Turns in one plane each, and the order they were made in; the first pair answered
Z528 (before -> after):
[ 16   6  -9 -24  -8  19   6  -4 -13  21  -1  -7  -2  21   8 -13  25 -16
 -22]  ->  [  2   4 -16 -28 -11  21  -1  -9  -6   9   2   7   1  30   5 -12  29   1
 -21]
[ -9   2  -2  16  -3  -5  -3   2   7 -11   1  -8 -14   0  -2   2 -21  -6
 -19]  ->  [ 10   6  -1  18   0  -1   6   9   0   5   1  -9 -18  -5   1   2 -16 -17
 -14]
[  0 -10  -7  -5 -14  -5   2   1   5  -3  -4   3   3  -2  -4  -9 -10  -6
  -1]  ->  [  7  -7  -6  -5 -13  -3   5   2   4   1  -7  -1   3  -5  -4  -7 -10 -10
  -2]
[ 38  -4  -2 -29   5  16  21  -8  26  14   6  12 -27  -1  11  12  24  -4
  11]  ->  [  2 -12  -8 -36  -3  15   3 -18  41 -15   7  24 -23  11   4  14  19  20
   2]
Z521 (before -> after):
[ 18  -3   2  -5  11 -22   3  -1   6  -2   8  10  17  -9  -1  -6   8 -16
   8]  ->  [  4  -8   5  -8   6 -25  -5  -2   4 -13   6   3  19  -7  -2  -6   0 -17
   2]
[-16 -10   3 -18   5  -7 -10 -23  -7 -15 -10 -20  16   6  -1  -2 -17   0
  -4]  ->  [  8   5 -20  -6  10  -3   9  -8  22 -11  10  13 -12  18 -11   5  -3  15
  -6]
[-22  -4   4  -3  -8  -4   3   7  12 -31  -5  -2   2   1 -15   7 -12   1
 -17]  ->  [20  8 -7 -2  1 13 23 14  8  5  4 19 -2  0 -9 11 15  3  3]
Z876 (before -> after):
[  3   1  -2  -9  22  16  -2  -9 -11  26  15  30  22  12  -5 -30  32  21
  30]  ->  [ 32   9   1   7  27   6  12   4 -11  42  17   9   4   1  -3 -30  25  -4
  27]
[-30  22   2  -3 -13   3   1  16   8  20  -3   8   0   1   5 -20  34  34
  14]  ->  [ -7  24  15   2  -9  -3  11  22  -8  38 -10 -16   1 -13  11 -23  26   6
  15]
[35 11 -4  7 13 11 19  9 -3 22  7 18 -7  0  0  0 20 -7 14]  ->  [  6   5 -11  -7  10  18   4   0   0   9   6  39   8  13  -2   1  28  20
  16]
[ 19  38 -27  31   7 -11  33  35  29   5  36  22 -28  -4 -28   0  -7 -12
 -17]  ->  [-54   5  -8 -30  -7  19 -21  -6 -18 -11   6  31  58   1  -8  -7  14  24
  16]
Pairs:
Between the rows of a pair lie two turns.
[ 24   6 -11  18  -5 -21   3 -10  37   6   0   2 -23   3 -11   9 -10   1
 -10]  ->  [-10 -16  13  -8 -12 -14 -21 -30  -2   2 -22 -18  24  -9   4   1 -13  -1
   3]
Z876 then Z528
[ 12   5   2   3   3   4   6   3  -9  17  10  -6   8   0   7   1   8 -13
   7]  ->  [-13  -1   3  10  -2  -8  -4   1   5 -11  10 -14  -1   5  -3   1 -11  -9
 -10]
Z521 then Z876
[ 21  11  16  13   6  -3  21  -7   0  27  -3 -17  -1  -3   0  -4   2 -21
   7]  ->  [-13   8  -5  -1   1   7   4 -17  23   1   6  23   5  19 -10   0  15  24
   6]
Z528 then Z528
[-12   2  -1  -3  -1   8   0   0   6  -2   6  13   5  10 -11   0  11  19
   9]  ->  [  0   7  -6   2   1   9   8   5   8   5   7  13  -2   8 -12   3  12  14
  10]
Z528 then Z521
[-33 -14  11 -22  -1 -18 -37 -30  20 -26   7 -16  27  29   9  13 -15 -14
   6]  ->  [ 28   9  -1  13  10 -29   1  -2  40  -2  24 -19 -22  22   4  15 -16 -40
  -7]
Z876 then Z521
[-36 -15  27 -22  13   8 -13 -16 -11  -3   1 -26  16  19   3  -2 -36  -3
 -16]  ->  [-16   0  10   6  16  -3   7  -2  23 -10  19 -14 -24  28 -13   2 -43  -1
 -33]
Z528 then Z521
[-11  -4  -6   4  -9  -9  -3   8  25 -21  10  11 -21  15  -3  17  -6  14
 -15]  ->  [ 35   4  -1   5   0   0  15  15   3  20   9   3 -20   0   9  15   7  -8
   2]
Z528 then Z521
[ 7  2 -7 -7 -3  4 -7 -5 -4 11 -5 17 14 -7 -3 10 18 11 15]  ->  [  8   4 -12  -5  -3   1  -7  -2   5   6  -3  23   6  -2  -7  11  18  14
  11]
Z876 then Z528
[ 28   4   7  -6  -2  11  34  -8 -15  -5  -9  -3  11   7  -2  -2  12  -7
   8]  ->  [ 19  -1  15  -2  -5   2  33  -6 -13 -15 -13 -18   7   4  -2  -5  -3 -17
  -3]
Z521 then Z528
[ 10   7 -10  20   4   9  14  -7  20  -1   2  23 -30   0  -9   5  -4 -24
   4]  ->  [-23 -10   6  -8  -2  20 -11 -28 -10  -5 -16  17  12  -3   5   3   1 -15
  19]
Z528 then Z876
[ -7   2 -16  -6  -1   7  -3  -7   4 -13 -11  30  -2   9   2   4  10  24
  20]  ->  [  3  -2   8   9  -3 -11   1  -3 -15  -9 -22 -25  -7 -15   9  -5 -21 -20
   5]
Z528 then Z876
[ 15 -11   5 -12  -2 -11   6  24   8   2  17   5 -13  -7  -1 -16 -18 -14
  12]  ->  [ -1 -15   1 -29  -3   3  -5  16   3  -2  14  19   7  -2   1 -15  -8   4
  23]
Z528 then Z876
[  1 -14  12  -6  -5  18  -7  10 -12  -1 -11   3 -12  -1  18   9  10 -18
   5]  ->  [ -2  -7   2   2  -6  13  -4  13   7 -13   0  15 -28   6  12  12   7  -9
  -3]
Z876 then Z528
[-32  -5   6  -3  -3  -5 -18 -10  -1 -17  -7   1   7   4  -4  -2  -8  15
  -5]  ->  [ -5  -2   9 -12   5  10  -9 -11 -22  16 -10   2  20  -4   7  -1   9   4
  15]
Z521 then Z521
[-45 -12   7  -4 -21 -16  -7  -3  14 -28 -21  -3   1  13   9  -4 -11   7
 -29]  ->  [-27  -2   2  10 -16 -23   8   7  27 -21 -13  -5 -24  12   5  -3 -14  -2
 -38]
Z876 then Z876
[ 10   4 -11   4   0   5   6  11  13   0  10  19 -11   1  -1  -5   6   1
   1]  ->  [-19 -10  -3  -8  -4   7 -10  -2   3 -16   1  12   9   2   2  -9   1   8
   0]
Z876 then Z521
[-24 -14   7  -6 -13  11  -6  -3  -6 -18 -21 -21  10   3  -8   4  -8  -3
  -7]  ->  [ 13  -3   2 -13  -5  24   8   2 -18  15 -19  -9  12  -3   0   5  16  -5
  12]
Z521 then Z521
[ 15   7   4  18   9 -13  14   5  -7   5  -3 -27 -11  -7   2  -6  -8 -22
 -10]  ->  [ 19  12   0  19   9 -12  17   6   0   8   0 -22 -16  -3   0  -6  -5 -20
 -10]
Z521 then Z521
[31  4 -4 10  8 -1 19 12 -4 26  3 -7 -2 -5 -4  1  2 -9 14]  ->  [-20  -5 -12  -3  -1  -1  -7   0  18 -15   5  18   5  15 -15   4   0  26
   3]
Z528 then Z528
[ 7  2 -5  2  7  8  5  2 -4 13  3  5  0 -1  2  2  9 -1  8]  ->  [-19  -7  -4  -1   0   3 -10  -4   0  -9  -1   3   4   3   0   3  -2   6
  -1]
Z528 then Z528
[ 33 -14  23   9  12 -12  18  11 -10  17  -3   1  11 -28  24  10  15 -42
  -5]  ->  [ 16 -19  18 -14   9   4   5  -1 -15  18  -6  23  34 -19  26  13  35 -18
  13]
Z876 then Z521
[ 11  -2   9  20   1  -3  11  23  10  -5  15 -16 -33  14 -27   5 -18 -33
 -36]  ->  [  5  -2 -11 -14   3  30   1  10   6   9  20  43  -2  33 -20  11  29  12
  -1]
Z876 then Z521
[ 14  10   2  25  -4 -12  21   1   3  13   6 -10 -34   0 -17 -18   1   6
 -16]  ->  [ -7   0  16  21  -8 -16   9  -5  -5   3  -2 -27 -25  -3 -15 -21 -11   1
 -20]
Z521 then Z521
[ 13  -5   7   8  -9 -11  -3   5 -22  14  -4 -32 -23 -13  15 -10  -9 -19
  -3]  ->  [-15  -6  -5  15 -15 -20 -10   6   8 -15   3 -14 -38   1   3  -5 -15   1
 -21]
Z876 then Z528
[-42  -4  -8  23  19 -27 -11   0  34  -4  13  22 -37  30  -9  25  23   7
   8]  ->  [-37 -11  -1  -4  21  -2 -18 -10  -1  19   3  27  -2  25   7  25  47  10
  38]
Z521 then Z528
[  9   8  10  -7  16  11   4  -5 -16  24 -15 -19  -3  -6  19   1  -8 -12
  -2]  ->  [-30  -1  10 -12   9  10 -14 -16  -8  -4 -21 -17   3   3  12  -1 -17   4
 -11]
Z528 then Z521
[ -8   5  -3  -2   2  -2  -9  -2  11 -13   1  20  -4  12   1  -3   5  18
  -1]  ->  [-12   0   3 -10   0   5 -12  -7  -5  -8  -3  16  11   9   7  -3   7  14
   9]
Z521 then Z528
[-13  16 -22 -17  16  20  -7   3  -1   7  13  44   7   7 -15   3  26  34
  19]  ->  [ -5  13 -13 -22  18  25  -6   2 -20  22   6  33  19  -2  -7   1  29  25
  30]
Z876 then Z528
[-18 -14   0  -7  -8   4 -11 -11  12   9  12   4 -12  12  -7   3   2   6
   4]  ->  [-12 -16   8  -1  -9  -3  -9  -9   6  10  10 -15 -15   4  -8   0  -9 -12
  -3]
Z528 then Z876
[-14 -23 -18   0 -10 -11  -8   3 -13 -28  -6   7  11  18 -16  -8 -15  13
  -5]  ->  [ -7 -18 -26   2 -10  -7  -5   3  -6 -24  -1  18   7  23 -16  -6  -6  21
  -2]
Z521 then Z528
[-31   0 -12  -7 -15  16   3   0  18 -10  -7  48  16  28  -8   5  14  14
   2]  ->  [  6  13 -19   9  -8  17  25  15  25  12   3  48  -7  26  -7   8  20   1
   2]
Z528 then Z521
[-20  13  -4  17 -10 -13  -8 -14  -7 -21  -5  -6  18 -16  11   5 -11  -5
 -10]  ->  [ 19  24 -11  19  -1  -1   8  -6 -11  11   1   5  12 -20  17   8  10 -10
   7]
Z528 then Z528
[-26   0   0   0  -1   0  11  -2 -10  13  -7 -14   3  -2  10 -17  15 -10
   9]  ->  [-14   2  -3   8   1  -3  17   4  -5  14  -3 -13  -8  -3   9 -15  15 -13
   6]
Z876 then Z521
[  9  18  -4 -37   0  20  26 -22   5 -14 -10   6  37  12  -1  11  12  28
  23]  ->  [ 26  26 -16 -26   4  19  38 -12  17  -7  -1  13  20  15  -4  14  15  26
  21]
Z876 then Z528
[-27   9 -29  12   5  19  21   7  33  12  17  42 -27   6 -10  13  -1  24
   6]  ->  [-35  -7  -5 -22   5  37   5 -10 -17  32  -3  23  22  -9  11   7  13  16
  34]
Z521 then Z528
[-14   0   6  -6 -14 -19  -6  -9  20 -27  28 -16 -17   5  -1   9  -6  -6
 -20]  ->  [-23  -4   5 -14 -14 -12 -13 -15  15 -30  24  -5  -5  11  -1  10   0   8
 -14]
Z528 then Z876
[-14  -6  -5  -2  -6 -12 -16   9  22 -18  -6  18 -16   6  -4 -11 -16   2
  -9]  ->  [ 10 -10  12 -13   1   0  -9   9 -14  17 -18  -5   6 -11  13 -15  -7 -21
  12]
Z876 then Z528
[ 14   2  -5  11  17  -3   3   1  -4  14   5 -19   3 -14   0   2  -9 -13
  -3]  ->  [-20  -4 -11   4  10  -4 -13  -5  12 -12   7  -5   4  -3  -8   2 -14  11
 -10]
Z521 then Z876
[-14  17 -23  31   1  -9  -2  -1  27 -30   0  -4 -21  11 -21   5 -22  20
 -21]  ->  [  5  21 -30   4   9  21  -1 -10   8   5   3  33   9  14  -8   9  21  39
  17]
Z521 then Z528
[  7   7   3  23  -1 -11  -3  -1  32   9   2 -33 -18   3  17   7 -12  -6
  -6]  ->  [ 13  12 -13  13   3   1   0   0  40  16   8  -4 -20  13  14  13   6  13
   5]
Z528 then Z528
[ 0  6 -5 -5  0 -6 -2 -7  7 -3  7  7  2 14  9 14 24 11 17]  ->  [  5   2   9   5  -1 -17   0  -5  -6  -3  -2 -23   2   2  14   9   9 -16
  12]
Z528 then Z876
[ -2  18  -9  34   5 -24  12   1  20 -21  21  14 -19   3  -8   6  -5  18
 -18]  ->  [ 16  22 -14  15  10  -1  17  -3   8   4  22  38  -4   5   0   8  23  29
   5]
Z521 then Z876
[-17  -7   1  -1  10 -30 -14   3   4 -32  -5  -2 -11  21   0  -7 -21   1
 -20]  ->  [ -2  -3   3   5  13 -35  -7   9   2 -24  -4 -12 -18  17   1  -9 -24 -13
 -22]
Z876 then Z876
[ 42  24   0   3  20  25  15  32 -10  13   2  -8  14 -18   8  21  10  -2
   9]  ->  [ 29  14  16   4  14  14   8  29 -20   5  -8 -37  20 -27  12  15  -8 -17
   2]
Z521 then Z528
[ 17   3   4 -12  11  25   4  -5 -33  37  -7   3  20  -9  15   6  21  -6
  32]  ->  [-11  -2  17  21   1 -20  -1   3  -6 -11  -7 -44 -14 -12  -1   0 -36 -31
 -16]
Z521 then Z876
[ 28  15  29   0  31  41   1  34 -36  38  15 -22  -2  -3  32  -1  14 -26
  19]  ->  [-42  12   1  12  15  22 -22  30  36 -40  31  16 -32  33  -1   4  -8  27
 -20]
Z876 then Z528
[  3 -11  10 -32   1   9  -7  -5 -21  22 -10   2  33  -1  15  -7  15   0
  18]  ->  [-13  -7 -11 -26  -3   6 -11  -3  12  -1   5  33  18  17  -1  -1  19  29
   7]
Z876 then Z876
[ 30  18   1 -22  -6  21  10  -2 -27  25  -1  -8  14   0  19 -20   7   3
  36]  ->  [ 22  28 -27  -1  -9   7  12   7  25  -8  17  18 -24  22  -3 -13   0  26
  11]
Z521 then Z521
[ 14   7 -10  -3  -8  -3  32   7 -34  -4  11 -24 -20 -20  10  -6  -8 -18
  -2]  ->  [ -3   9 -29 -21  -9  16  23  -1 -22  -8  18  20  -7  -4   6  -1  19  21
  11]
Z528 then Z876
[  9  -3   4  12   1 -11  -1   4  -3  -8  -5 -22  -9  -9  -6  -3 -16 -19
  -4]  ->  [ 22   0   1   8   3  -6   5   7  -8   5  -3 -17  -9 -12  -2  -3  -7 -19
   5]
Z521 then Z521
[  1   5 -11   4  -6  -5   1  11  19  -4   7  22  10   9  12   4  17  21
 -15]  ->  [ -5  -7  13   2  -9 -13  -5   8  -6  -3  -9 -21  24  -7  19  -2  -2  -8
 -18]
Z528 then Z876
[-21   0  -9 -15 -11  15 -29  18  21 -31  -1  23 -29  11 -17  -3   1  34
  10]  ->  [-33 -16  14 -30 -14  18 -41   6 -18 -21 -18  -9   4  -5  -1 -11  -6  17
  21]
Z521 then Z521
[  2  -4  14   7  -2  -3   2  -1 -16   2  -2 -20   6  -7   3  -1  -3 -12
   6]  ->  [-20  -7   8   4  -5  -4 -10  -8  -6 -15  -4  -7  11   2  -3   0  -6   8
   1]
Z521 then Z876
[ 13   6   3   8   4  -9   0  22  -4   3   0 -22  -2 -15  -4  11  -9 -22
  -5]  ->  [ 18  10  -3  11   4  -9   2  24   1   5   5 -13  -6 -13  -5  11  -7 -18
  -6]
Z521 then Z521
[ 37  21 -11  11   1 -10  26   9  -8  13   4 -17 -24 -10  -5   2 -12 -21
  -3]  ->  [ 11   3   6 -16  -3   4   3  -8 -43  15 -13 -27  19 -14   8  -2  -7 -15
  15]
Z876 then Z876
[-43 -20   9 -10   2  -5 -20 -16  -4 -29 -15  -7  31  -6  -9   1  -1   8
 -13]  ->  [  5  -8   4 -18  14  19  -1  -9 -23  24 -11   7  41 -12   7   3  34   0
  16]
Z521 then Z521
[ 29  11 -28 -11   8  12   7   2   8   1  23  24 -13   1  -1 -12  22  20
  12]  ->  [ 36  12 -15   8   7  -8  13  11  10  -4  21 -10 -32  -9  -3 -17  -7  -8
 -10]
Z521 then Z876
[ 12  -5  11  16  31  11  23  10  -7   3  31 -10 -14 -20   5  10  -2 -21
  17]  ->  [-20 -20  21  -2  27  17   2  -5 -23  -8  18 -14  16 -18  12   9  -5 -11
  21]
Z528 then Z521
[ 16  -4  19  18 -11  -8  30   9   2   6   6 -11  -7   0 -17  -5 -14 -17
   5]  ->  [ -7  -7   7  -7 -15  12  12  -5   1   1   5  24  17  14 -12   1  10  17
  22]
Z528 then Z876
[ 43  23  10   5  23  15  23   5 -37  58  -9 -19  -2 -20  20  10  12 -22
  24]  ->  [ 23  35 -25  33  20  -6  26  17  36   7  18  16 -54  10 -15  16  -3  10
 -13]
Z521 then Z521
[  7  -1  20  28 -11   0 -20  10   6 -22  22 -19 -10   0  13   2 -23 -17
  -7]  ->  [  7  -3  25  24 -11   2 -23   7  -2 -19  18 -26  -4  -1  17   0 -21 -18
  -1]
Z876 then Z528
[ -7  -9  11   0  -7  -3  -7  -3  -9  -4  -5 -23   3  -2  11   0  -6  -4
  -5]  ->  [ 23   5   0   6  -1   1  10   5  -1  11   6  -7 -11  -1  12   4   7  -4
   0]
Z876 then Z521
[ 20  18 -19 -18   9  -5 -10 -10  -7   8  -6  22  -5   5   2   2  25  13
  24]  ->  [ 29  22 -22 -11  13  -9  -4  -4  -3  13  -5  20 -11   4   2   2  22  10
  23]
Z876 then Z876
[ -6  -8   3  13   7 -10   5   9  21  -1   4  -2 -15  -5 -17   8 -16  -2
 -15]  ->  [ 15  -7   8   7  11   0  11  10  -1  22  -1 -10  -4 -13  -8   7  -6 -15
  -1]
Z528 then Z521
[ 20   3   0   5  17  13  24  13  -4   6   1  -1 -28   8  -6 -11  13 -14
  -1]  ->  [-14 -11   4 -20   9  24   0  -4 -15  -5 -10  11   6  13  -1 -11  22  10
  10]
Z876 then Z521
[ 28  15 -11  -5  16  -5  34  13   6  16   7  -9 -19  11   1   3   3 -13
 -10]  ->  [-37 -11  -3 -27   4  -6  -2 -10   3 -25  -7 -12  14  18   0   0  -9  12
 -17]
Z876 then Z528
[-10   0   0  17  -3 -25   0   9  17 -11  -5 -22 -16  -5  -4  -5 -23 -16
 -17]  ->  [ 13  13 -22   3   4   3  10  11  24  13   8  27 -12   8  -3   3  18  10
   7]
Z876 then Z521
[  4  14 -14  12   6 -13   6  11  24  -7   4  10 -31   8   2   1 -12  10
  -7]  ->  [ 19  11   3  11   8 -10  10  11  -5  13  -7 -21 -19  -8  16  -3 -16 -18
   0]
Z876 then Z876
